In the data rows, the value 50 means zero.
Here are some points, one per row:
array([40., 58., 46., 61., 29., 53., 62., 38., 45., 28., 54., 47., 52., 22., 58., 23., 49., 64., 49., 77., 57., 59., 61., 58., 52., 45., 59., 45., 63., 70., 53., 51., 62., 45., 52.])
array([41., 57., 36.,  8., 36., 41., 42., 65., 44., 30., 43., 32., 57., 58., 39., 74., 70., 25., 50., 27., 74., 39., 41., 60., 37., 43., 44., 46., 64., 33., 41., 69., 57., 53., 42.])
array([54., 56., 57., 27., 27., 26., 49., 54., 50., 51., 50., 38., 22., 72., 69., 28., 60., 65., 33., 43., 53., 53., 65., 43., 56., 37., 49., 21., 36., 39., 30., 29., 58., 36., 45.])
array([54., 69., 31., 43., 52., 31., 67., 47., 55., 77., 55., 36., 33., 55., 68., 59., 59., 49., 57., 61., 50., 38., 39., 72., 20., 57., 52., 47., 32., 73., 59., 42., 49., 14., 40.])
array([80., 57., 53., 42., 80., 49., 34., 44., 72., 73., 42., 46., 48., 51., 56., 43., 19., 82., 26., 49., 26., 54., 63., 56., 60., 22., 26., 42., 42., 66., 37., 64., 44., 48., 39.])
array([15., 57., 55., 42., 69., 48., 44., 62., 42., 63., 33., 51., 76., 73., 27., 36., 68., 53., 41., 55., 40., 48., 29., 40., 67., 61., 41., 66., 80., 55., 71., 53., 49., 60., 51.])
array([40., 41., 51., 65., 46., 57., 48., 47., 55., 46., 52., 47., 45., 60., 67., 45., 31., 47., 45., 24., 54., 53., 48., 42., 52., 55., 47., 64., 83., 59., 35., 51., 60., 66., 49.])
array([23., 31., 44., 51., 36., 33., 30., 60., 29., 48., 52., 45., 67., 34., 60., 39., 70., 50., 84., 65., 30., 63., 55., 38., 36., 99., 73., 74., 30., 29., 35., 70., 23., 54., 57.])
array([58., 33., 39., 28., 33., 66., 74., 54., 72., 62., 45., 34., 35., 32., 51., 52., 62., 58., 25., 48., 50., 53., 62., 33., 47., 37., 36., 47., 39., 52., 17., 38., 43., 61., 41.])
array([43., 43., 48., 52., 47., 63., 51., 77., 35., 45., 34., 50., 20., 28., 54., 54., 24., 39., 60., 49., 42., 54., 77., 62., 51., 50., 62., 36., 49., 47., 57., 39., 47., 23., 42.])
array([35., 58., 60., 61., 78., 40., 60., 52., 20., 52., 44., 69., 62., 63., 40., 71., 52., 50., 51., 52., 54., 41., 66., 37., 66., 35., 72., 59., 69., 49., 47., 55., 30., 66., 43.])
array([51., 53., 33., 60., 31., 59., 40., 33., 55., 34., 56., 51., 37., 42., 48., 71., 56., 33., 86., 42., 25., 48., 52., 42., 68., 38., 38., 59., 63., 64., 47., 52., 48., 46., 51.])
array([48., 48., 69., 67., 29., 71., 59., 57., 45., 73., 42., 48., 57., 52., 74., 50., 38., 44., 68., 68., 55., 63., 65., 36., 40., 24., 30., 57., 20., 45., 44., 54., 61., 38., 42.])
array([57., 71., 44., 49., 43., 49., 41., 74., 62., 47., 41., 57., 57., 69., 39., 67., 52., 59., 88., 57., 68., 49., 46., 23., 20., 61., 68., 30., 57., 47., 59., 45., 68., 63., 46.])
array([72., 61., 48., 52., 62., 55., 83., 52., 60., 33., 37., 37., 57., 51., 55., 54., 66., 51., 37., 35., 34., 66., 37., 59., 41., 38., 77., 57., 62., 30., 70., 47., 71., 52., 56.])
array([57., 56., 65., 45., 76., 62., 49., 57., 39., 40., 53., 77., 61., 72., 29., 39., 52., 24., 53., 43., 44., 75., 13., 54., 38., 74., 61., 39., 75., 56., 40., 58., 56., 59., 45.])
array([52., 36., 66., 38., 59., 71., 34., 42., 55., 37., 38., 58., 65., 62., 56., 38., 49., 36., 48., 25., 66., 56., 55., 56., 47., 38., 58., 74., 60., 60., 75., 58., 28., 77., 50.])
array([56., 67., 53., 41., 29., 22., 71., 51., 54., 47., 58., 60., 70., 71., 60., 61., 42., 37., 28., 66., 43., 49., 54., 54., 56., 62., 46., 40., 35., 49., 44., 41., 47., 40., 75.])
array([58., 26., 43., 44., 61., 44., 58., 33., 35., 49., 56., 70., 75., 22., 49., 43., 42., 47., 50., 48., 54., 46., 69., 36., 54., 72., 45., 51., 57., 15., 72., 34., 63., 34., 41.])
array([40., 40., 76., 62., 46., 63., 48., 39., 38., 44., 63., 57., 46., 57., 41., 57., 57., 63., 49., 51., 45., 53., 58., 71., 58., 48., 32., 54., 52., 46., 63., 47., 58., 73., 37.])
array([63., 49., 29., 65., 47., 40., 54., 66., 77., 50., 85., 46., 47., 45., 57., 53., 52., 40., 50., 61., 59., 46., 47., 40., 69., 63., 43., 46., 33., 47., 44., 64., 35., 34., 31.])
array([65., 64., 61., 29., 46., 63., 65., 66., 70., 79., 76., 35., 40., 42., 52., 44., 35., 75., 59., 60., 50., 47., 43., 81., 56.,  8., 43., 28., 51., 42., 51., 16., 29., 36., 77.])
array([48., 43., 57., 52., 69., 61., 53., 35., 86., 29., 47., 65., 22., 37., 33., 52., 39., 52., 37., 46., 28., 37., 49., 32., 34., 43., 59., 61., 37., 26., 46., 67., 59., 50., 38.])
array([46., 41., 25., 67., 47., 53., 39., 26., 37., 52., 45., 32., 48., 70., 40., 46., 30., 46., 61., 70., 56., 48., 46., 41., 56., 71., 65., 46., 32., 39., 57., 65., 60., 53., 60.])
array([59., 50., 52., 78., 66., 59., 23., 35., 35., 51., 32., 81., 57., 48., 40., 42., 60., 61., 38., 12., 69., 51., 38., 70., 69., 63., 39., 64., 56., 47., 44., 60., 28., 47., 48.])
array([52., 79., 36., 34., 14., 35., 25., 65., 60., 68., 52., 33., 34., 37., 25., 48., 58., 27., 55., 42., 66., 51., 25., 63., 43., 51., 63., 60., 51., 76., 53., 42., 52., 66., 46.])
array([53., 38.,  7., 52., 52., 38., 50., 53., 37., 60., 46., 60., 36., 41., 65., 50., 38., 46., 64., 59., 59., 53., 48., 72., 39., 43., 27., 34., 23., 67., 47., 48., 62., 50., 80.])
array([46., 37., 76., 81., 70., 44., 39., 32., 43., 42., 65., 36., 54., 58., 26., 64., 70., 61., 27., 57., 52., 48., 47., 44., 49., 54., 38., 67., 54., 69., 49., 42., 38., 31., 69.])
array([45., 30., 90., 52., 70., 55., 57., 35., 43., 39., 57., 53., 69., 27., 71., 49., 50., 67., 30., 58., 44.,  8., 52., 34., 71., 54., 56., 36., 44., 51., 61., 50., 63., 73., 58.])
These points spread out most along one direction. How many in every 100 of the points above lie lower along it than each point below? Round to a whole number. More than half of the points above lie lower than the first one.
array([80., 57., 53., 42., 80., 49., 34., 44., 72., 73., 42., 46., 48., 51., 56., 43., 19., 82., 26., 49., 26., 54., 63., 56., 60., 22., 26., 42., 42., 66., 37., 64., 44., 48., 39.]) 79
array([46., 41., 25., 67., 47., 53., 39., 26., 37., 52., 45., 32., 48., 70., 40., 46., 30., 46., 61., 70., 56., 48., 46., 41., 56., 71., 65., 46., 32., 39., 57., 65., 60., 53., 60.]) 38
array([58., 33., 39., 28., 33., 66., 74., 54., 72., 62., 45., 34., 35., 32., 51., 52., 62., 58., 25., 48., 50., 53., 62., 33., 47., 37., 36., 47., 39., 52., 17., 38., 43., 61., 41.]) 86
array([57., 56., 65., 45., 76., 62., 49., 57., 39., 40., 53., 77., 61., 72., 29., 39., 52., 24., 53., 43., 44., 75., 13., 54., 38., 74., 61., 39., 75., 56., 40., 58., 56., 59., 45.]) 3
array([51., 53., 33., 60., 31., 59., 40., 33., 55., 34., 56., 51., 37., 42., 48., 71., 56., 33., 86., 42., 25., 48., 52., 42., 68., 38., 38., 59., 63., 64., 47., 52., 48., 46., 51.]) 55
array([46., 37., 76., 81., 70., 44., 39., 32., 43., 42., 65., 36., 54., 58., 26., 64., 70., 61., 27., 57., 52., 48., 47., 44., 49., 54., 38., 67., 54., 69., 49., 42., 38., 31., 69.]) 21
array([52., 79., 36., 34., 14., 35., 25., 65., 60., 68., 52., 33., 34., 37., 25., 48., 58., 27., 55., 42., 66., 51., 25., 63., 43., 51., 63., 60., 51., 76., 53., 42., 52., 66., 46.]) 62
array([43., 43., 48., 52., 47., 63., 51., 77., 35., 45., 34., 50., 20., 28., 54., 54., 24., 39., 60., 49., 42., 54., 77., 62., 51., 50., 62., 36., 49., 47., 57., 39., 47., 23., 42.]) 72
array([56., 67., 53., 41., 29., 22., 71., 51., 54., 47., 58., 60., 70., 71., 60., 61., 42., 37., 28., 66., 43., 49., 54., 54., 56., 62., 46., 40., 35., 49., 44., 41., 47., 40., 75.]) 66
